Small tables with named rows and columns. After each table, cells are looked up by row and column.

bamepo
        rufunom  pasarud  zomule
rakuva      4.6     36.3    45.8
vuzon      28.3     47.2    58.0
vusune     21.2     58.4    57.1
zurose     31.5     41.5    44.4
fidene     89.0     72.8    70.6
momiki     42.1     49.9    48.2

rakuva, pasarud => 36.3
vuzon, pasarud => 47.2
zurose, zomule => 44.4
vusune, rufunom => 21.2
zurose, pasarud => 41.5
momiki, rufunom => 42.1

gasu.csv
,sus,ruz,dapafos,tav,penutu,sekiv,vup
fevime,-0.009,0.020,-0.062,0.000,-0.019,-0.009,0.024
tesig,0.652,-0.652,0.197,0.496,0.055,-0.202,-0.181
fusebo,0.000,0.016,-0.013,0.045,-0.018,-0.027,0.018
koto,-0.131,-0.161,0.163,-0.430,0.348,0.284,-0.501
zigok,0.062,-0.039,-0.317,0.171,0.026,-0.081,-0.082
tavaf,0.074,-0.074,-0.512,0.057,0.050,-0.032,-0.110
seku,-0.086,0.099,0.817,0.140,-0.058,-0.049,0.091
nir,0.055,-0.014,-0.007,-0.054,-0.093,-0.003,0.153
vez,-0.212,-0.083,-0.007,-0.505,0.356,0.313,-0.504
nofevum,-0.327,0.361,-0.054,0.154,0.013,-0.065,-0.041
kulebat,0.630,-0.609,0.170,0.470,0.019,-0.201,-0.118
sefesak,-0.095,0.106,0.050,-0.002,-0.023,-0.004,0.037
gini,-0.196,0.218,0.307,0.126,-0.020,-0.050,0.023
zodefa,-0.220,-0.019,0.009,-0.750,0.195,0.379,-0.206

penutu of tesig is 0.055
penutu of sefesak is -0.023
sus of nofevum is -0.327
dapafos of fevime is -0.062
dapafos of kulebat is 0.170
dapafos of sefesak is 0.050
sus of koto is -0.131
vup of fevime is 0.024
penutu of vez is 0.356
ruz of zigok is -0.039
Row with the largest vup: nir

Table bakekap
	zegef	nar	pup	sesezen	gulidep	fegev	finif	zov	nesa	zavepe
sef	28	49	71	188	101	196	222	148	79	96
gom	29	146	136	204	224	161	170	36	3	33
per	53	123	99	198	198	169	125	30	47	23
fadid	126	127	127	128	128	128	128	126	126	126

gom, sesezen: 204
fadid, zavepe: 126
gom, nesa: 3
gom, gulidep: 224
sef, finif: 222
per, nar: 123
per, pup: 99
fadid, nesa: 126
gom, pup: 136
per, zegef: 53
sef, zegef: 28

gebufur
|  | basote | zepil | panimom | sobaki | moko | firi | gon | supizi | goluk |
|---|---|---|---|---|---|---|---|---|---|
| rulodo | 0.0 | 0.3 | 0.4 | 0.4 | -0.5 | -0.4 | -0.4 | 0.4 | 0.2 |
| sez | 0.4 | -0.2 | -0.2 | -0.3 | 0.5 | 0.3 | 0.3 | -0.2 | 0.1 |
| suzofim | -0.2 | 0.2 | 0.3 | 0.2 | -0.6 | -0.4 | -0.5 | 0.3 | 0.1 |
| tige | -0.1 | 0.3 | 0.3 | 0.3 | -0.6 | -0.3 | -0.4 | 0.3 | 0.1 |
| kipe | 0.3 | 0.4 | 0.4 | 0.4 | -0.3 | 0.0 | -0.1 | 0.4 | -0.1 |

kipe, supizi -> 0.4
tige, supizi -> 0.3
sez, gon -> 0.3
sez, zepil -> -0.2
suzofim, firi -> -0.4
tige, sobaki -> 0.3
sez, goluk -> 0.1

zisu:
	bamod	semo	bug	rizugon	basogi	lef	mon	punuda
gusiz	539	569	556	502	541	494	530	559
gasir	459	653	698	571	580	360	481	664
rugamo	542	444	486	565	507	561	499	455
pokegar	596	442	489	473	549	547	584	505
vodoki	543	654	632	335	618	424	625	651
parut	534	462	457	509	510	567	512	464
tuv	518	446	436	568	479	587	485	437
lada	532	529	534	573	507	514	520	517
mog	428	621	670	774	524	404	449	611
gis	355	567	318	500	289	785	412	241
nir	434	665	582	524	503	491	474	569
fatokor	500	461	425	597	452	595	456	411

fatokor, mon -> 456
vodoki, mon -> 625
gusiz, bamod -> 539
fatokor, rizugon -> 597
parut, mon -> 512
gasir, basogi -> 580
gusiz, lef -> 494
gusiz, mon -> 530
lada, mon -> 520
rugamo, basogi -> 507
Which row has the largest bug? gasir

denalib:
cols = borovu, keb, gogasid, mav, gofere, kulamu, nimi, fom, midab, zom
tarife: [37, 64, 51, 49, 61, 25, 53, 43, 35, 26]
pamos: [45, 34, 19, 41, 35, 75, 34, 38, 40, 45]
zal: [41, 60, 51, 51, 60, 26, 53, 43, 44, 22]
bageri: [43, 45, 35, 50, 40, 29, 50, 43, 40, 32]
feb: [40, 39, 49, 33, 22, 58, 46, 46, 42, 62]
mibufi: [48, 35, 22, 42, 32, 71, 37, 39, 40, 44]
mel: [48, 35, 29, 44, 30, 62, 40, 41, 40, 39]
gep: [46, 35, 20, 41, 34, 74, 35, 38, 40, 45]
mez: [26, 23, 33, 23, 50, 34, 14, 19, 34, 52]
sifiz: [48, 36, 31, 45, 29, 57, 41, 42, 39, 35]
zaf: [44, 52, 52, 53, 57, 25, 54, 44, 56, 21]

zaf, borovu -> 44
zaf, midab -> 56
mibufi, kulamu -> 71
mel, mav -> 44
pamos, gogasid -> 19
zaf, nimi -> 54
zal, gogasid -> 51
zal, zom -> 22
tarife, gogasid -> 51
mez, gogasid -> 33

zit =
|  | bodovez | torup |
|---|---|---|
| kig | 169 | 196 |
| kefibig | 76 | 203 |
| vazam | 61 | 214 |
| mit | 11 | 246 |

vazam, bodovez -> 61
mit, bodovez -> 11
mit, torup -> 246
kefibig, bodovez -> 76
kefibig, torup -> 203
vazam, torup -> 214
kig, torup -> 196
kig, bodovez -> 169

tuger =
	gif	zipet	gozofe	ruru	vaz	lov	mido	nelimib	gaz
vilogom	363	409	521	396	748	770	519	596	794
reb	779	583	437	690	310	520	616	319	563
bik	482	435	344	304	701	917	602	306	958
der	331	407	287	361	406	221	588	411	15

lov of reb = 520
gif of bik = 482
vaz of der = 406
ruru of reb = 690
ruru of vilogom = 396
gaz of reb = 563
gif of der = 331
mido of reb = 616
gif of reb = 779
vaz of vilogom = 748
gaz of bik = 958
ruru of bik = 304
vaz of bik = 701
gaz of der = 15
nelimib of vilogom = 596
zipet of vilogom = 409
zipet of reb = 583
gozofe of der = 287
lov of vilogom = 770
gaz of vilogom = 794
Row with the largest vaz: vilogom

pogap
         kodet  nube  vafif  daduris  zib  sunemu  rof  kov  gipoz
vuvazir    2.7   3.6    2.1      3.1  3.5     1.3  2.6  1.5    1.9
tet        5.6   9.0    2.9      0.2  8.3     1.3  0.9  1.4    1.4
lafa       2.5   3.2    2.6      2.8  3.2     1.8  2.8  1.9    2.0

lafa, sunemu: 1.8
tet, zib: 8.3
tet, nube: 9.0
tet, gipoz: 1.4
lafa, zib: 3.2
vuvazir, rof: 2.6
Which row has the largest vafif? tet

gup =
|  | fazoko | ger | fir | gel | lafike | gan | tozive | til |
|---|---|---|---|---|---|---|---|---|
| pil | 7.126 | 4.823 | 7.585 | 5.994 | 7.687 | 2.713 | 6.368 | 8.104 |
| bov | 8.741 | 0.622 | 2.546 | 3.661 | 6.344 | 7.147 | 7.052 | 4.154 |
| tivovo | 4.437 | 5.568 | 4.756 | 6.527 | 4.370 | 6.136 | 4.407 | 4.368 |
| soziso | 4.362 | 7.937 | 7.394 | 4.930 | 5.867 | 4.059 | 5.561 | 6.982 |
| nog | 4.502 | 5.453 | 4.679 | 6.647 | 4.460 | 6.124 | 4.347 | 4.582 |
| mev | 6.473 | 1.872 | 2.125 | 6.307 | 4.268 | 7.896 | 4.868 | 2.570 |
| dob | 5.889 | 3.513 | 3.207 | 5.701 | 4.589 | 7.161 | 5.020 | 3.659 |
| tatet | 4.525 | 7.445 | 7.096 | 5.394 | 5.804 | 4.187 | 5.348 | 6.828 |

What is the tozive of nog in gup?
4.347
What is the til of soziso in gup?
6.982
What is the gan of mev in gup?
7.896
What is the fir of pil in gup?
7.585
What is the til of mev in gup?
2.570
What is the fazoko of bov in gup?
8.741
What is the lafike of tatet in gup?
5.804
What is the gel of pil in gup?
5.994
What is the fazoko of nog in gup?
4.502
What is the fazoko of tivovo in gup?
4.437
What is the gel of tivovo in gup?
6.527
What is the gan of bov in gup?
7.147
What is the fir of bov in gup?
2.546
What is the lafike of tivovo in gup?
4.370
What is the fir of soziso in gup?
7.394
What is the lafike of pil in gup?
7.687
What is the tozive of soziso in gup?
5.561

